Each row below has a hidden score, from 0 to 40, with 20 about the middle. What is it? The score is a weighted sum of the row's numbers plus the product of two more (or one squared), each taken from its middle value.
(-0.50, 2.05, 1.83, 1.64, -1.59, -1.25, -1.20, 1.20, -0.48, 1.21, 1.23, -0.06, -0.12, -0.86, -1.23, -1.45) >> 9
(1.23, 0.42, -0.58, 1.35, 1.15, -0.93, -0.90, -1.53, -1.12, -1.24, 0.51, 1.12, 1.69, 1.20, 1.52, 0.95) >> 15
(-1.22, -1.25, -1.19, -1.37, -1.58, -1.21, -1.24, 0.85, -0.09, -0.13, 0.54, 0.86, -0.11, -1.22, -1.26, -1.42) >> 18
(-1.15, -1.25, -1.21, -1.34, 0.82, 1.90, 1.74, 0.52, 0.25, 1.23, -1.55, -1.23, -1.27, 0.48, -0.95, 0.36) >> 23
(-1.22, -1.22, -1.24, -1.33, -0.91, -1.24, -1.22, -0.17, -0.44, -0.16, -0.16, -0.94, -0.38, -0.90, -1.26, -1.44) >> 14
(1.55, 0.72, -0.19, 1.64, 0.47, -0.91, -0.89, -1.23, -1.17, -1.12, 1.20, 1.12, 1.63, 0.14, 1.86, -0.58) >> 20
(0.54, 1.69, 0.84, 0.46, -0.54, 0.05, 0.43, 0.14, 0.57, 0.90, 0.91, -0.33, 0.80, -0.21, 1.22, -0.55) >> 17
(0.51, 1.12, 0.88, 0.12, 0.46, 1.01, 0.80, 0.49, 1.24, -0.12, -1.20, -1.23, -1.28, 0.81, -0.35, 0.93) >> 34
(1.57, 0.10, -0.49, 1.66, 0.49, -0.88, -0.93, -0.17, 1.99, 1.55, 0.52, 1.73, 1.39, -0.18, 1.84, 0.90) >> 33
(0.52, -0.60, 0.54, 1.06, 1.55, 0.03, -0.21, -1.22, -1.11, -1.17, -0.50, 0.53, 0.18, 1.15, 0.93, 1.23) >> 17
(-0.51, 0.43, 0.49, 1.04, 0.14, 0.33, 1.09, -0.17, 0.63, -0.11, 0.89, 0.83, 0.80, -0.14, 0.95, -0.25) >> 14
(-1.22, -1.26, -1.22, -1.32, -0.56, 1.96, 2.11, 1.55, -0.42, -0.48, -0.82, -1.22, -1.28, -0.54, -0.96, 1.24) >> 22
(0.48, -0.20, -0.16, 0.45, 0.83, 0.37, 0.44, -0.87, -1.08, -1.17, -0.50, -0.37, 1.06, 0.11, 0.61, 0.66) >> 19
(0.56, 0.42, -0.17, 0.80, 1.14, 0.72, 0.44, -0.90, -1.15, -1.20, -0.84, -1.23, -1.31, 0.49, 0.60, 1.22) >> 22
(1.18, -0.60, -0.88, 0.72, 1.57, -0.91, -0.87, -0.85, -1.12, -1.15, -0.82, -1.23, -1.25, 1.20, 1.52, 1.53) >> 34
(1.21, -0.57, -0.90, 1.34, 1.52, -0.92, -0.60, -0.87, -1.13, -1.18, 0.18, 1.12, 1.38, 1.50, 1.84, 0.93) >> 16
(0.85, 0.77, 0.13, 1.64, 0.85, -0.59, -0.59, -0.82, -1.12, -1.16, 1.22, 1.74, 1.68, -0.51, 1.53, 0.03) >> 18
(-0.14, 0.75, 0.59, -0.75, 0.14, 1.29, 1.43, -0.48, 0.26, 2.29, -0.83, -1.20, -1.25, 0.19, -0.59, 0.34) >> 11
(0.51, -0.55, -0.20, -0.45, 1.18, 0.34, 0.47, 0.22, 1.64, 1.25, -0.86, -1.25, -1.25, 0.88, 0.00, 0.35) >> 21
(0.90, -0.58, 0.13, 0.13, 1.51, 0.63, 0.12, -0.49, 1.97, 0.86, -1.21, -1.23, -1.30, 0.48, -0.63, 1.24) >> 24
(-1.55, -1.26, -1.23, -1.38, 0.12, 1.93, 2.08, 1.17, -0.41, -0.13, -0.18, -0.65, -0.97, -0.53, -0.93, 0.63) >> 17
(-0.52, 0.39, 0.56, -1.04, 0.50, 1.29, 0.81, 0.89, 1.63, 0.86, -0.48, -0.33, -0.07, 0.84, -0.67, -0.57) >> 30
(-0.55, 0.40, 0.51, -0.44, 0.19, 0.69, 0.83, 0.21, 1.29, 0.90, 0.50, 0.52, -0.09, -0.20, 0.29, 0.65) >> 18
(-0.19, 0.12, 0.53, -0.16, 0.82, -0.27, -0.56, -0.84, -1.10, -1.18, 0.20, -0.64, 1.10, -0.18, 0.89, -0.26) >> 16
(0.86, 1.76, -0.19, 1.06, -0.47, 0.04, 0.44, -1.18, -1.11, -1.17, -0.88, -1.21, -1.25, 0.52, 0.64, 0.34) >> 21
(0.49, -0.24, 1.19, 0.42, -0.49, 0.64, 1.13, 0.14, 0.96, 0.57, -0.17, 0.26, -0.10, 0.15, 0.64, -0.56) >> 19
(1.18, -0.24, 0.81, -0.46, 1.20, 1.00, 0.77, -0.52, 0.59, 1.89, -1.19, -1.25, -1.28, 1.19, -0.63, 1.19) >> 17
(0.86, -0.27, 0.17, 1.04, 0.85, -0.58, 0.12, -1.23, -1.12, -1.14, 0.52, 1.69, 1.11, 0.18, 0.92, 0.94) >> 17
(0.89, -0.90, -0.55, -0.74, 1.58, 0.04, 0.43, -1.21, -1.12, -1.19, -0.87, -1.20, -1.31, 1.16, 0.62, 0.94) >> 28
(-0.52, 1.37, 2.23, 1.33, -1.17, -1.23, -1.21, 1.20, -0.08, -0.47, 1.19, -0.03, 1.34, -1.25, -1.27, -1.44) >> 32
(0.18, 1.08, 0.54, 0.72, -0.86, -1.21, -1.24, 0.15, 0.94, 1.25, 1.22, -0.64, 1.38, -0.88, -1.23, -1.45) >> 5
(-0.13, 1.08, 0.80, 1.01, 0.15, 0.05, 0.47, 0.16, 0.94, 0.20, 0.55, 0.28, 1.07, 0.50, 0.92, 0.62) >> 14
(-0.48, -0.20, 1.55, -0.73, -0.87, -1.23, -1.20, 0.87, 0.30, 0.53, -1.19, -1.23, -1.26, 0.12, -0.96, -0.84) >> 29
(1.53, 0.37, -0.52, 0.76, 0.82, -0.88, -0.89, -1.24, -1.15, -1.20, -0.19, 1.75, 1.65, 1.18, 1.55, 1.21) >> 21
(-0.13, 1.43, 0.54, 0.46, -0.88, -1.23, -1.18, 0.51, 1.64, 1.27, 0.49, 0.26, 0.20, -0.20, 0.62, 0.69) >> 24
(-0.83, -1.25, -1.19, -1.31, -0.88, -1.26, -1.25, 0.86, -0.11, 0.18, 0.92, 0.55, -0.42, -1.24, -1.27, -1.42) >> 23
(-0.50, 2.05, 2.23, 1.61, -1.57, -1.25, -1.21, 1.59, -0.46, -0.85, 1.57, 0.58, 1.09, -1.60, -1.27, -1.46) >> 33
(-0.55, -0.24, 0.87, -0.18, -0.18, 0.98, 0.80, 0.13, 0.24, 1.61, -0.14, 1.14, 0.21, 0.14, 0.28, -0.28) >> 14
(0.86, 0.73, 0.84, 0.73, 1.16, -0.30, -0.61, -1.19, -1.10, -1.19, -0.53, 1.12, 1.36, 0.10, 1.55, 0.60) >> 31
(-1.55, -1.26, -1.21, -1.35, -0.86, -1.23, -1.22, 1.55, -0.78, -0.53, 1.24, 0.28, -0.38, -1.55, -1.26, -1.43) >> 19
(-0.51, 1.07, 1.53, -0.46, -0.91, -1.26, -1.24, 0.50, -0.43, -0.15, 0.53, -0.30, -0.39, -0.52, 0.01, 0.33) >> 22
(-1.17, -1.21, -1.24, -1.39, -1.21, -1.25, -1.22, 0.55, -0.43, -0.46, 1.22, 0.24, -0.40, -1.54, -1.29, -1.43) >> 24
(-0.49, -0.27, 0.87, -0.75, -0.50, 1.26, 1.76, 0.92, 0.27, 1.21, -0.85, -1.20, -1.27, 0.46, -0.65, 0.96) >> 14
(-0.85, -1.20, -1.18, -1.32, -0.90, -1.22, -1.24, 0.18, -0.36, -0.12, -0.11, 0.84, -0.10, -0.55, -0.62, -0.88) >> 19
(0.88, -0.61, 0.52, 0.76, 1.52, 0.68, -0.22, -0.53, 1.63, 1.57, -0.17, -0.34, 0.77, 0.48, 0.60, 1.23) >> 13
(0.87, -0.58, -0.52, -0.79, 1.52, 0.37, -0.22, -1.56, -1.09, -1.12, -1.18, -1.20, -1.27, 1.51, -0.02, 1.54) >> 22
(-0.20, 1.42, 0.86, 0.17, -0.17, 0.67, 1.41, 0.17, 0.61, 1.59, -0.18, -0.07, -0.12, -0.25, -0.01, -0.24) >> 18
(-0.51, 1.72, 1.51, 1.04, -1.21, -1.21, -1.21, 1.50, 0.59, -0.14, 1.25, 1.13, 1.06, -1.22, -1.26, -1.41) >> 32
(-0.87, -1.24, -1.19, -1.35, -0.50, 1.62, 1.78, 0.55, -0.10, -0.50, -0.84, -1.23, -1.30, -0.89, -1.27, -1.45) >> 30
(0.52, -0.60, 0.53, -0.13, -0.57, 0.36, 0.40, -0.89, -1.14, -1.18, -0.14, 0.57, -0.09, 0.14, 0.60, -0.54) >> 17
(0.85, -0.61, -0.53, -0.15, 1.55, 0.38, 0.10, -1.21, -1.12, -1.17, -1.54, -1.19, -1.25, 1.20, -0.01, 1.20) >> 22
(-1.51, -1.24, -1.17, -1.35, -1.62, -1.21, -1.27, 1.52, -0.45, -0.81, 1.18, 0.22, 0.49, -1.58, -1.30, -1.43) >> 16
(-0.80, -1.25, -1.24, -1.33, 0.49, 1.61, 1.10, 0.19, 0.97, 0.85, -1.22, -1.23, -1.26, 0.82, -0.91, 1.22) >> 15
(-0.13, 0.72, 1.55, 0.44, -0.89, -1.25, -1.22, 0.13, 0.94, 0.21, 1.19, -0.67, 1.11, -0.55, 1.23, 0.04) >> 20
(0.86, -0.27, -0.53, -0.19, 0.87, -0.59, -0.58, -1.20, -1.11, -1.16, 0.19, 0.83, 1.37, 1.21, 1.54, 0.62) >> 20
(1.18, 1.05, 1.21, 1.37, -0.51, -0.61, -0.57, -0.85, -1.11, -1.14, 0.88, 1.72, 1.06, 0.88, 1.52, 0.03) >> 14
(0.46, 0.74, 0.19, -0.73, 0.53, 0.97, 1.08, -0.17, 0.57, 1.23, -1.22, -1.21, -1.29, 0.48, -0.61, 0.91) >> 20
(0.84, 0.10, 1.55, 1.02, 0.14, -0.61, -0.20, -1.22, -1.09, -1.17, 0.51, 0.53, 1.04, -0.55, 1.56, 0.02) >> 18
(-1.57, -1.28, -1.20, -1.35, -1.53, -1.28, -1.20, 1.54, -0.79, -0.82, 1.55, -0.07, -0.09, -1.60, -1.23, -1.45) >> 20
(-0.18, -0.61, 0.88, -0.45, 0.49, 1.33, 1.43, -0.52, 0.61, 0.86, -1.19, -1.23, -1.29, -0.21, -0.66, 0.31) >> 23
(0.89, 1.77, 1.20, 1.36, -0.16, -0.25, -0.24, -0.53, 1.30, 0.55, 1.25, 0.83, 1.35, -0.52, 1.57, -0.22) >> 19
(0.89, -0.61, -0.20, 1.02, 0.17, 0.35, -0.24, -0.17, 1.95, 1.23, 0.57, 0.56, 1.05, 0.48, 1.25, 0.63) >> 18
(0.52, 1.10, 0.85, 0.46, -1.20, -1.22, -1.18, 0.84, 0.25, 0.52, 1.23, 1.16, 0.80, -0.92, -1.30, -1.48) >> 15
(-1.22, -1.21, -1.26, -1.33, -0.90, -1.25, -1.20, 0.87, -0.05, -0.51, -0.49, 0.53, -0.41, -0.87, -1.27, -1.46) >> 29
(1.23, 0.74, -0.18, 1.34, -0.52, -0.95, -0.57, -0.86, -1.11, -1.16, 0.89, -0.32, 1.35, 0.11, 1.52, 0.07) >> 22
(0.85, 1.39, 1.21, 0.73, 0.11, -0.57, 0.46, -0.19, 1.57, 0.90, 0.51, 1.16, 1.10, 0.15, 0.97, -0.29) >> 19
(-0.15, 1.40, 1.19, 1.33, -0.53, -0.60, -0.21, -0.17, 0.27, 1.27, 0.49, 0.21, 1.38, -0.90, -1.26, -1.46) >> 22
(0.56, 1.72, -0.16, 0.45, -0.21, 0.03, -0.23, -0.55, 0.60, 0.87, -0.20, -0.65, 0.77, 1.15, 0.61, 0.03) >> 10
(-0.54, 0.74, 1.20, -0.47, 0.15, 0.97, 0.48, -0.85, -1.11, -1.17, -0.86, -1.21, -1.30, 0.50, 0.30, 0.93) >> 23
(-1.19, -1.26, -1.20, -1.37, -0.86, -1.22, -1.23, 1.21, -0.04, 0.20, -0.15, -0.34, -0.69, -0.91, -1.25, -1.47) >> 20
(0.89, -0.26, -0.54, 0.17, 0.81, -0.60, -0.24, -1.15, -1.11, -1.14, -0.23, 1.73, 0.78, 0.84, 1.23, 1.24) >> 23
(0.89, 0.07, -0.16, -0.12, -0.21, 1.02, 0.77, -1.19, -1.13, -1.14, -1.20, -1.20, -1.28, 1.19, -0.01, 0.92) >> 17
(1.20, 1.39, 0.50, -0.48, 0.81, 0.35, 0.75, 0.21, 1.96, 0.85, -0.50, -0.03, -0.41, 0.48, 0.31, 0.62) >> 30
(0.54, -0.94, -0.87, 0.17, 1.16, 0.33, 0.11, -1.57, -1.14, -1.15, -1.54, -1.23, -1.32, 1.50, -0.66, 1.54) >> 15
(0.54, -0.56, -0.90, 0.75, 1.53, 0.36, 0.09, -1.18, -1.14, -1.18, -1.17, -1.22, -1.27, 1.20, 0.60, 0.96) >> 18
(1.58, -0.59, -0.87, 0.75, 1.16, -0.29, -0.93, -1.53, -1.10, -1.19, -0.81, -1.23, -1.29, 1.15, 1.53, 0.91) >> 33
(-0.18, 0.39, 1.52, 1.67, -0.88, -1.19, -1.25, 0.18, 0.26, 1.61, 0.53, 1.45, 0.79, 0.49, 0.93, 0.66) >> 7
(0.53, 1.06, 1.18, 1.00, -0.90, -1.20, -1.21, 0.88, 0.66, 0.19, 1.20, -0.67, 0.16, -0.88, -1.23, -1.45) >> 14
(0.19, -0.60, 0.85, 0.15, -0.51, -0.28, 0.47, -0.48, 1.30, 1.92, -0.49, 1.17, 0.50, 0.82, 0.95, 0.93) >> 13
(1.58, -0.92, -0.86, 1.63, 1.57, -0.88, -0.91, -1.57, -1.13, -1.16, -1.22, -1.23, -1.25, 1.53, 1.84, 1.53) >> 26
(-0.85, -1.24, -1.25, -1.38, -0.53, 1.30, 1.44, 0.85, 0.59, 0.85, -0.86, -1.21, -1.31, 0.15, 0.00, 0.31) >> 18
(0.16, 0.74, 0.16, 1.03, 0.11, -0.58, -0.21, -0.88, -1.08, -1.20, 0.55, 1.16, 1.36, 0.53, 1.22, -0.27) >> 13
(-0.55, 1.75, 1.22, 0.47, 1.19, 0.69, 0.74, 0.21, 0.24, 0.89, 0.19, -0.05, 0.50, -0.18, 0.29, -0.26) >> 29
(-1.20, -1.26, -1.25, -1.34, -0.22, 1.93, 2.13, 1.19, -0.50, -0.48, -0.89, -1.20, -1.28, -0.22, -0.95, 0.60) >> 22
(0.89, -0.24, 0.18, -0.73, 1.18, 0.96, 0.09, -1.56, -1.13, -1.18, -1.21, -1.26, -1.32, 1.16, 0.00, 1.22) >> 20
(0.17, -0.24, -0.58, 0.75, 0.53, 0.64, 0.12, -0.49, 1.96, 1.56, -0.87, -1.25, -1.28, 0.82, 0.01, 0.36) >> 14
(-1.50, -1.23, -1.23, -1.35, -1.57, -1.23, -1.21, 1.52, -0.77, -0.85, 1.56, 0.81, 0.49, -1.62, -1.29, -1.47) >> 17
(0.14, -0.25, 1.22, -0.75, 0.48, 1.30, 0.80, 0.13, 1.29, 0.22, -0.48, 1.09, -0.37, 0.13, 0.01, 0.90) >> 28
(0.18, 1.37, -0.53, 0.43, 0.81, 0.67, 0.42, -0.51, 0.26, 0.22, -0.17, 0.54, -0.40, 0.48, -0.02, 0.36) >> 19
(-1.19, -1.29, -1.21, -1.37, -0.16, 1.00, 0.79, 0.52, -0.08, 0.20, 0.89, -0.63, 1.09, -0.91, -1.23, -1.43) >> 5
(-0.89, -1.26, -1.24, -1.39, -1.25, -1.25, -1.24, 0.88, -0.42, -0.54, 1.22, 0.24, -0.71, -0.87, -1.24, -1.43) >> 27
(-0.51, 0.39, 0.87, -0.45, -0.92, -1.24, -1.28, 0.52, 0.64, -0.09, 0.89, -0.35, 0.18, -0.52, 0.01, 0.06) >> 22
(-0.85, -1.24, -1.22, -1.34, -0.20, 1.67, 1.10, 0.53, 0.31, 0.19, -0.20, -0.97, -0.41, 0.13, -0.36, 0.34) >> 13
(0.51, 0.74, -0.16, 1.34, -0.14, -0.89, -0.22, -0.21, 1.27, 0.57, 0.15, -0.35, 0.79, 0.17, 0.92, 0.06) >> 15
(0.19, 1.09, 0.85, 1.01, 1.18, 0.34, 0.75, -0.85, -1.11, -1.17, 0.50, 1.44, 0.49, -0.52, 0.59, -0.85) >> 32
(-0.55, 0.39, 1.20, -0.46, 1.17, 1.63, 1.43, 0.83, 0.95, 0.55, -1.24, -1.23, -1.28, 0.80, -0.92, 1.26) >> 38
(-0.84, -1.22, -1.24, -1.34, -1.54, -1.23, -1.24, 1.18, -0.73, -0.83, 1.56, 1.11, 0.48, -1.57, -1.23, -1.43) >> 24
(1.18, -0.61, 0.53, 1.06, -0.56, -0.58, -0.61, -1.18, -1.12, -1.19, 0.53, 1.46, 1.07, 0.51, 1.59, 0.94) >> 22
(1.54, 0.07, -0.87, 1.64, 1.17, -0.93, -0.54, -1.21, -1.09, -1.19, -0.16, 1.45, 1.36, 1.18, 1.53, 1.23) >> 18
(-0.53, 1.09, 0.86, 0.71, 0.53, 0.05, 0.75, -0.88, -1.08, -1.21, -0.19, 0.57, 0.78, 0.18, 0.32, 0.64) >> 31
(1.58, -0.26, -0.86, 1.02, 1.17, -0.64, -0.88, -1.54, -1.10, -1.21, 0.19, 1.72, 1.40, 1.17, 1.88, 0.94) >> 22
(-1.54, -1.25, -1.21, -1.35, -0.56, 1.29, 1.78, 0.52, 0.94, 0.90, -1.21, -1.23, -1.28, 0.17, -0.02, 1.25) >> 17
(-1.54, -1.25, -1.25, -1.31, -1.26, -1.20, -1.24, 1.56, -0.08, -0.47, 0.21, -0.90, -0.65, -0.89, -1.29, -1.43) >> 18
